(in the rows, 128 means zero)
The rows below come in pairs that one turn or mirror swaps. Which row does each named row swap with?
The rows were stretched afterwards, more along some directions than others.
Q_178: [155 174 112 115 140 125 112 144 128  96  96 134 130 113  94 123 126]
Q_768: [121  99 134  98 150 144 127 151 146 107 127 127 115 132 100 141 111]
Q_870: [133 126 140 126 167 129 124 144 140 123 153 167  92 127 120 143 130]
Q_357: [129 152 148 172 120 111 117 114 146 111 124 144 123 112 113 128 119]
Q_806: [129 189 119 151 130 104 113 123 162 116 107 135 129  94 117 135 112]
Q_939: [110 178  76 135 128 119 110 147 156 106 127 142 115  90 126 157 123]
Q_491: [122 156 141 135 140 138 163 140 175 127 135 152 118 121 127 145 120]
Q_206: [122 135  92 126 127 132 109 139 126 107 133 142 103 118 104 158 125]
Q_409: [146 141 154 133 122 131 142 159 126 120 126 118  92 105 111 108 111]
Q_79: [121 138 120 108 136 136 137 157 149 121 134 124 149 122 120 133  95]
Q_323: [144 133 144 137 147 128 147 159 135 124 152 186  87 102 118 126 136]
Q_415: [157 137 115 142 140 124 128 129 107 105  97 110 132 108  99 117 124]
Q_832: [159 146 124 143 141 149 147 122 121 114 145 144 130 115 106 118 104]
Q_147: [136 109 125 157 132 120 144 119 113 112 118 114 129 123 114 127 122]
Q_935: [155 153 121 138 141 132 155 133 141  83 147 109 121 122 115 150 103]
Q_842: [134 144 148 150 121 108 117 129 121 130 106 129 122  99 123 129 114]
Q_854: [157 158  81 132 136 125 113 144 124  81  99 110 147 114 108 124 119]
Q_853: [119 137 129 134 136 147 143 119 144 132 133 119 149 143 133 145 118]
Q_759: [143 136 161 124 141 148 150 170 131  95 144 142 101 134  97 115 121]
Q_953: [139 153 102 156 111 129 147 129 126  89 109 129 138 100 109 135 123]
Q_792: [128 200 112 135 122 129 121 148 155  92 104 132 131  99 117 121 130]
Q_766: [120 171 141 182 140 127 135 119 161 115 139 138 130 113 131 143  97]
Q_651: [133 125 126 124 142 141 133 155 145 107 168 173 107 117 137 156 121]
Q_11: [168 138 139 126 160 129 144 160 116 103 153 136 105 129  97 116 125]
Q_135: [128 163 120 147 138 138 133 132 145 143 139 160 108 102 130 138 115]
Q_406: [144 184 109 157 126 149 151 127 153  98 149 136 128  92 126 131 103]
Q_899: [132 133 154 171 145 131 133 114 145 100 139 148 119 137 102 137 109]
Q_515: [112 121 134 131 130 136 148 142 134 107 107 130 123 136 116 108 147]
Q_300: [152 122 143 118 162 124 139 167 126  98 140 134  93 139 100 132 131]
Q_551: [153 179 125 147 158 120 111 163 147 103 137 137  84 110  96 126 124]
Q_837: [120 140 120 161 123 113 152 124 141 117 136 152 149 138 135 165 133]
Q_788: [133 144 139 143 122 149 162 163 156 121 149 138  91 107 117 123 122]
Q_757: [139 140 116 129 138 144 118 151 136 118 147 169  82 105 113 150 130]
Q_554: [129 187 123 167 103 107 144 146 165 101  98 126 125  99 118 130 137]
Q_547: [148 164 132 165 122 116 162 151 142 106 113 161 104  97 118 114 145]
Q_154: [133 164  89 114 145 122 130 131 174  85 123 125 146 118 109 151 128]
Q_121: [135 183  85 144 133 119 146 144 158 106 104 152 168 109 133 165 121]
Q_280: [176 155 105 133 159 140 139 158 132  80 153 132 126 128 109 128 108]
Q_929: [ 99 160 117 137 105 114 140 123 163 134 103 121 143 110 132 142 123]
Q_791: [118 138 124 145 121 114 113 129 145 101 112 148 142 112 135 146 125]
Q_787: [124 137 118 155 134 105 109 101 131 123 120 124 133 109 128 148 112]
Q_634: [144 172  93 187 127 117 119 113 133 115 122 117 120  88 113 132 111]

Swapped with Q_280: Q_854
Swapped with Q_870: Q_787
Swapped with Q_768: Q_837

The rows below come in pairs that one turn or mirror swaps. Which row does each named row swap with?
The rows were stretched afterwards, more along some directions than others.
Q_176: [151 127 165 148 109 137 158 104 113 137 127 153 101 152 117 172 121]
Q_156: [147 137 147 152 134 171 137 118 103 122 119 139  80 139 127 169 119]
Q_105: [106  97 159 135 131 123 102 147 118  90 104 128 119 143  99  80 142]
Q_772: [142 137 108 151 146  91 154 110 117 153 177  96 124 121 129 106 139]
Q_919: [148  99 127 132  92 117 135 107 120 134 150 143 106 115  90 107 162]
Q_730: [116 124 130 141 146 108 134 118 148 120 116 105 113 119 116 129 177]
Q_540: [120 115  85 131 140 170 104 154 143  86  82 121 111 127 107  90 154]
Q_339: [147 104 126 130  95  98 147  93 113 120 157 126 118 122  99 109 170]
Q_341: [142 135 152 156 128 140 142 117  92 111 129 151  95 165 135 154 128]
Q_624: [105 114 131 141 146 120 141 140 141 151 139  93 143 129 126 103 119]
Q_845: [123 114  79 100 115 120 160 125 132 139 153  67 121 123 109 124 115]
Q_783: [132 112  81 106 104 153 112 160 129 108 139 121 124  86  90  99 159]
Q_397: [110 120 159 147 139 128 100 133 104  93 102 139 132 143 107 106 123]
Q_136: [141 111  96 108 118 170 116 169 132  97 131 109 107  81  95  87 160]
Q_840: [ 99 124 102 146 153 155 130 121 115  67  80 120  94 165 113  93 117]
Q_719: [147  99 122 149 130 108 173 107 126 103 122  88 148 135 103  74 144]
Q_209: [119 107 177 148 131  96 118 127 140  97  99 158 136 138 107  94 154]
Q_833: [ 92 120 126 124 139 110 111 134 105  67 107 118  99 165 103 115 131]
Q_745: [131 112 110 130 120 103 124  98 133 122 114 131 129 101  99  92 127]
Q_960: [127 130 166 165 141 153 131 126  99 118 121 157  90 171 122 141 131]
Q_82: [143 126 107 128 125 147 134 157 144 104 137 141 127  88 109  83 168]
Q_19: [134 101 116 123  86 105 136 102 103 135 152 114 127 149  90 101 157]
Q_487: [132 150  91 123 122 169 135 149 137 129 114  97 130  98 111 122 118]
Q_566: [142 124 136 173 139 122 145 114 129 113  92 139 105 146 128 138 145]
Q_158: [122  96 173 163 122 109 135 116 113 111 121 143 144 171 109 118 146]
Q_186: [157 116 101 132 121 165 131 140 118 102 142 128 120 116 105 122 165]
Q_389: [123 105 108 144 159 139 139 150 141  95 124 132  72 145 126 114 134]
Q_222: [132 130  91 106 121 138 132 147 131  82 150 107 122 115 102 100 163]
Q_552: [114 135 102 137 139 140 123 145 122 134 124 151 100 135 132 125  97]
Q_14: [114 151 136 131 140 170 131 147 125  71  97 133  82 112 122 125 135]
Q_159: [166 101 123 120  80 124 151 104 118 136 140 111 135 117  80 123 175]
Q_150: [148 115 122 132  96 120 142  93 108 115 142 145 114 141  87 102 159]
Q_739: [137 134  81 116 116 146 164 132 112  87 136  76 137  93  93  95 147]
Q_272: [123 116  97  98 123 116 113 129 157 107 137 120  83 106  79  74 129]
Q_850: [111 119 161 152 127 123 145 124 131  71 100 132 142 152 108 101 147]
Q_315: [ 90 128 116 127 138 115  94 130 135 109 112 119 114 133 101  87 126]
Q_196: [122 152 115 157 144 138 163 139 110 129 120  89 155 157 133 109 155]
Q_461: [140  98 132 129  91 112 159  87 123 134 126 156 110 134  83 116 155]
Q_356: [154 130 160 152 122 146 131 115  92 127 123 150  98 154 119 151 121]
Q_577: [137 134 136 143 119 161 161 134 147 106  84 129 116 127 101 101 100]
Q_716: [118  99 102 101 114 108 147 131 160 149 144 107 129 106  93  74 139]
Q_889: [117 122 134 147 147 172 132 140 146  90  53 157 100 146 112 100 121]
Q_645: [148 130 146 140 116 143 157 104  97 134 116 158 103 164 112 153 118]
Q_220: [101 116 117 118 112 149 172 140 134  99 112 137  97 120 101  82 125]
Q_257: [126 113 113  78 110 115 119 113 116  76 101 116  93 130  80  95 135]
Q_646: [110 118 107  87  91  88 126 125 116  98 147  88 136 123  85  70 165]

Swapped with Q_315: Q_487
Swapped with Q_159: Q_960
Swapped with Q_845: Q_840
Swapped with Q_341: Q_339

